X =
array([[  80, -130,   69,   87,   15,  137, -234, -362,  -76,  -23,  589,
         212,  835],
       [-375,  147,  166,  242,  168,  351,  249,  155, -173, -331, -553,
         147, -477],
       [ 344, -334, -128, -301, -179,    5,  -49, -256, -438,  128,  137,
        -657, -327],
       [-331,  177,  188,  217,  213,  288,  273,  142, -244, -312, -614,
         167, -462],
       [ -71,  229,   39,  294,  106,  -39,  243,  516,  722,  190, -345,
        -481,  -56],
       [-308,  128,  209,  346,  223,  373,  358,  138,  413, -108, -309,
         -24,  219],
       [-439,  -49,  225,  -48,   71, -158,   53,  -75, -585,  -25,   93,
         808,  159],
       [ 237,   52,  -88,  346, -104,  692,  126,  -40,  361, -229, -130,
        -309,  230],
       [ 415,  -89, -321,  136,  -62,  195, -129,  226,  726,    1,  -43,
        -629,  -56],
       [ 198, -125,   84,  114,    0,   99, -239, -304, -112,  -38,  544,
         145,  778],
       [-306, -159,   69, -164,   77, -175,  283,   64, -386,  344, -177,
        -418, -376],
       [ 509,  255, -211, -320, -236, -150, -422,   85,  150,  -16,   24,
         292, -581],
       [-409, -177,  261,  327,  227,  215,  426,  -93,  -63,  267,   52,
        -173,  525],
       [ 179, -328,  -83,   38,  -82,  479,  122, -467, -809, -213,   26,
        -272,  -92],
       [-290,  -69,  389,  119,  211, -224,   94,  -67,  -10,  207,  353,
         455,  776]])
Indices start at 0.
(0, 0) = 80
(2, 2) = -128
(5, 6) = 358
(7, 4) = -104
(2, 12) = -327
(10, 4) = 77
(11, 8) = 150
(7, 9) = -229
(9, 12) = 778
(1, 11) = 147
(1, 0) = -375
(3, 4) = 213
(4, 6) = 243
(9, 1) = -125
(10, 11) = -418
(2, 1) = -334
(13, 5) = 479
(7, 0) = 237
(5, 9) = -108
(0, 12) = 835
(7, 8) = 361
(9, 2) = 84
(0, 3) = 87
(8, 7) = 226
(3, 3) = 217
(13, 12) = -92
(9, 6) = -239
(1, 6) = 249
(11, 12) = -581
(12, 8) = -63
(3, 2) = 188
(9, 8) = -112
(3, 6) = 273
(2, 0) = 344
(1, 8) = -173
(8, 8) = 726

a =
592	253	200	473
521	664	921	179
184	402	407	552
478	863	694	697
382	599	662	395
249	493	557	270
493	271	416	747
243	346	242	883
445	462	103	601
a[0,0]: 592
a[8,3]: 601
a[7,0]: 243
a[3,2]: 694
a[5,3]: 270
a[7,3]: 883
a[2,0]: 184
a[6,2]: 416
a[6,3]: 747

m =
[[126 104 133 118 117 120 115 117 125 123 124 134 123]
 [152  75  63  58 128 126 121 146 133  81 153 143 105]
 [124 104 133 118 119 119 114 115 125 124 125 134 122]
 [121  81 162  15 119 123  96 121  79 127 149 131 125]
 [113 193  95  77 149 145 147 159  84 124 134  70 129]
 [133  32 171  80  99 106  84  95 126 123 136 171 117]
 [119 201  66 135 149 143 159 159 116 116 123  78 125]
 [ 92 157 211 175 111 117 114  90 105 174  94 108 144]
 [121 113 141 110 120 121 115 117 117 129 125 127 124]
 [123 127 111  19 137 138 122 149  81 115 152 103 124]
 [119 201  66 135 149 143 160 159 117 115 123  77 125]
 [123 128 111  20 137 136 122 149  81 114 151 103 123]
 [120 122 137 142 119 121 121 114 127 130 116 127 125]]
Indices start at 0.
row 0 col 0 = 126
row 9 col 12 = 124
row 4 col 10 = 134
row 6 col 2 = 66
row 12 col 11 = 127
row 8 col 5 = 121
row 8 col 8 = 117
row 5 col 12 = 117
row 11 col 5 = 136
row 8 col 6 = 115
row 7 col 0 = 92
row 7 col 6 = 114
row 7 col 1 = 157
row 1 col 0 = 152
row 11 col 1 = 128
row 10 col 12 = 125
row 4 col 9 = 124
row 3 col 5 = 123
row 2 col 12 = 122
row 1 col 6 = 121
row 10 col 4 = 149
row 4 col 4 = 149
row 6 col 4 = 149
row 6 col 1 = 201
row 4 col 7 = 159
row 5 col 4 = 99
row 3 col 9 = 127
row 7 col 10 = 94
row 3 col 11 = 131
row 12 col 7 = 114
row 11 col 9 = 114
row 6 col 11 = 78
row 10 col 6 = 160
row 9 col 1 = 127
row 0 col 1 = 104
row 12 col 6 = 121
row 4 col 12 = 129
row 9 col 7 = 149
